Rotation paths and how fast each direction turns (degrees per step):
Each turn is a multiple of 5 degrees from 10 to 175, or 0.
Each row of a path follows its step; steps can be skipped.
Path 1:
step 0: [1.838,0.449,0.461,-0.711,0.399,0.408,1.277,0.060,-2.116,2.284,1.365,-0.289,-0.257,0.174,-0.026,-0.643,-0.002,0.073,0.026,1.167,-2.268,0.156,2.467,-0.644,0.471,-0.315,2.791,1.017,-2.378,0.434,0.851,-1.086,-0.043,1.659,0.591,-1.304,1.439,0.133,0.170,0.066,1.340,-0.097,-1.174,1.209,0.238,0.734,-0.768,0.711,0.639,1.934,-1.294,0.974,3.422,0.195,-0.356]
step 1: [-0.220,0.758,-3.137,1.407,-0.296,-2.038,-0.883,1.933,0.527,-0.569,0.465,1.352,2.462,-0.877,0.509,0.754,-0.122,0.195,-0.196,0.315,-2.501,2.294,-0.343,0.898,1.297,-1.295,0.958,-0.979,-1.721,1.106,0.490,-1.667,-1.879,-0.351,0.687,-1.434,-0.002,0.482,-1.715,-0.830,0.237,0.270,0.129,-1.411,0.263,0.050,-0.730,1.054,-2.204,2.236,-0.889,0.024,-0.424,-0.662,0.282]
step 2: [1.117,-0.605,-0.681,-0.865,0.035,-0.043,-0.972,-0.266,-0.376,1.897,0.954,0.792,-0.239,-1.648,-1.101,-0.297,2.726,0.615,0.839,1.729,-0.103,-0.062,-0.006,-0.047,-0.133,-1.750,0.886,-2.328,-1.650,0.067,-1.140,0.405,1.257,-0.048,2.050,0.663,-0.514,-0.878,-2.918,-0.075,-1.056,-1.282,1.609,0.282,-1.903,-0.022,-0.926,0.639,1.035,1.332,-0.648,0.846,3.202,0.479,0.886]
step 3: [-1.379,-2.321,-1.889,0.832,-0.267,2.125,-0.550,0.140,0.121,0.984,-0.195,1.124,-0.578,0.467,-1.124,0.719,1.073,1.016,-0.428,-0.560,-0.694,-0.539,0.535,0.559,-1.039,-0.533,1.153,-2.831,-0.857,2.297,0.029,-1.499,-0.773,-0.354,0.821,0.125,0.486,2.023,0.571,-1.368,-0.910,0.857,1.408,-0.101,-0.722,1.244,-1.252,1.030,-1.862,1.030,-3.107,0.629,-2.542,0.910,0.378]
step 4: [-0.182,0.090,1.232,-0.771,0.055,1.031,0.260,0.806,1.743,1.675,-0.839,0.713,-1.478,1.499,-0.749,0.608,1.095,0.349,-0.396,2.099,-0.280,1.102,1.322,0.505,0.985,-0.455,0.365,-0.713,0.268,-0.322,0.696,0.661,0.775,-1.061,3.388,-2.403,-0.315,1.608,-2.307,0.400,-1.489,0.488,0.711,-1.896,0.043,-0.926,-1.012,-0.632,1.090,-1.313,-1.245,-1.639,1.151,2.469,-0.080]
step 5: [0.317,-0.587,0.082,2.092,2.868,0.295,1.203,1.329,-0.271,1.588,1.075,-0.046,-3.883,-1.614,1.634,-0.540,-0.489,-0.103,-0.464,1.310,0.009,-0.583,0.126,-0.898,1.569,-1.165,0.676,-1.066,0.491,-0.147,-1.073,-1.428,-0.380,-1.565,-0.678,-0.763,0.620,0.490,-0.838,-0.674,-0.920,1.210,-0.501,0.092,-0.578,-0.099,-1.067,0.966,0.629,-0.216,-2.522,-0.014,-2.806,-0.238,-1.508]
step 6: [2.299,1.433,-1.174,1.554,-0.134,1.915,1.926,0.185,-2.268,-0.950,0.323,-1.313,-0.807,-0.754,0.351,2.424,1.132,-0.667,0.294,0.168,0.215,0.298,0.448,-0.541,-0.120,-0.430,-0.115,0.180,-0.264,0.244,0.974,1.428,0.324,1.312,1.540,-2.270,0.599,1.278,-1.720,0.515,1.699,-0.560,-0.267,-0.742,1.885,0.103,-1.368,0.230,1.429,0.410,-2.393,-1.990,0.771,1.702,-0.921]
step 7: [1.967,1.794,-1.567,2.701,0.684,-1.094,-0.593,1.517,-2.343,-1.542,0.362,1.657,-1.376,-0.820,0.578,-0.008,-0.259,-1.164,-0.150,0.228,-2.169,-1.938,-0.925,-0.631,-0.149,-0.606,1.001,-1.406,0.873,-0.133,0.080,-2.232,0.403,-1.071,1.920,-1.202,0.281,-0.521,-1.167,-1.401,-0.107,0.267,-0.861,-0.436,-2.100,-0.367,0.342,-0.599,-1.773,-0.725,0.965,0.243,-0.477,1.531,-0.860]
step 9: [1.950,1.053,0.152,-0.651,-0.583,0.545,-0.714,0.931,-1.927,1.699,1.464,0.733,-0.957,2.503,-0.412,0.079,-1.006,-0.826,0.817,0.405,-0.174,-0.974,0.456,1.514,-0.977,0.973,2.915,-0.112,-0.191,0.465,1.902,-2.790,0.599,0.707,1.247,1.246,0.059,1.598,-0.076,-1.371,-1.424,0.522,0.134,0.894,0.118,2.027,-0.695,0.386,-1.593,-0.212,0.114,1.780,-0.698,1.780,-1.716]
step 10: [-0.397,1.784,1.161,-0.568,-1.134,-0.853,-1.305,2.213,1.663,1.919,-0.919,-0.061,-0.898,-0.270,1.661,1.006,-1.453,0.369,0.225,0.458,0.798,1.997,-2.984,0.796,2.210,-1.512,0.395,0.392,-1.678,2.366,1.253,0.147,-0.044,0.873,2.260,-0.908,-1.446,1.037,-1.273,-0.330,0.171,0.333,-0.394,-1.171,0.382,1.373,-1.554,0.566,-1.292,-1.033,0.306,-0.459,-0.510,-0.346,0.162]
Directions:
[-0.314,0.084,-0.032,-0.049,-0.429,0.256,0.076,0.007,0.570,-0.131,0.255,0.035,0.418,0.013,-0.091,0.474,0.317,-0.237,-0.183,0.027,0.804,-0.562,0.254,0.385,0.378,-0.131,-0.168,-0.088,-0.088,0.167,0.066,-0.003,-0.766,0.054,0.002,-0.628,-0.391,-0.220,-0.342,0.606,0.698,-0.251,-0.090,0.093,-0.098,-0.121,0.074,0.629,-0.299,0.029,0.064,0.043,-0.388,-0.038,-0.441]
160
[-0.036,-0.505,-0.023,-0.158,-0.463,-0.446,0.015,0.169,0.403,0.208,-0.094,-0.097,-0.568,-0.443,0.012,0.443,-0.084,-0.496,0.096,0.125,-0.056,-0.282,0.037,-0.035,0.273,-0.297,-0.283,-0.364,0.274,0.309,0.098,0.068,0.442,0.603,-0.077,-0.345,0.145,-0.741,0.546,-0.321,0.133,0.283,0.180,0.714,-0.329,-0.028,-0.361,-0.388,0.542,0.136,-0.205,0.351,0.016,-0.365,-0.067]
130
[0.375,0.012,0.316,-0.408,-0.135,0.592,0.042,-0.365,-0.395,-0.036,0.131,-0.034,-0.074,-0.464,0.432,0.139,0.039,0.395,0.125,-0.500,0.280,0.413,0.489,0.360,-0.374,-0.355,-0.040,-0.485,-0.378,-0.006,-0.346,-0.380,-0.024,0.358,-0.566,0.491,0.247,-0.327,0.001,0.219,-0.454,-0.208,-0.135,0.588,-0.027,-0.025,-0.183,0.189,0.238,0.161,-0.012,-0.536,-0.325,0.332,-0.499]
120
[0.145,0.186,0.317,-0.159,0.006,-0.534,-0.362,0.215,0.094,-0.246,-0.335,0.512,0.086,0.337,0.272,0.164,-0.203,-0.042,-0.263,0.039,-0.131,0.304,-0.058,0.146,-0.021,-0.171,-0.503,-0.660,-0.425,0.233,0.052,-0.011,-0.084,-0.653,0.510,-0.371,-0.317,-0.419,-0.183,-0.159,-0.484,0.090,-0.462,-0.198,0.211,-0.694,-0.034,-0.569,-0.025,0.068,0.713,-0.246,-0.007,-0.161,-0.510]
125
[-0.546,0.145,0.855,0.290,-0.151,-0.203,0.351,0.275,-0.523,-0.149,-0.317,-0.143,-0.032,-0.213,0.310,-0.188,-0.253,0.089,-0.181,-0.132,-0.569,0.090,0.489,-0.190,-0.136,-0.075,0.128,-0.119,0.549,-0.155,-0.174,0.534,-0.332,0.072,-0.030,-0.168,-0.192,0.490,-0.435,0.086,0.307,0.371,-0.219,0.508,0.308,-0.236,-0.709,0.533,0.166,-0.290,0.001,0.104,0.178,-0.431,-0.200]
60
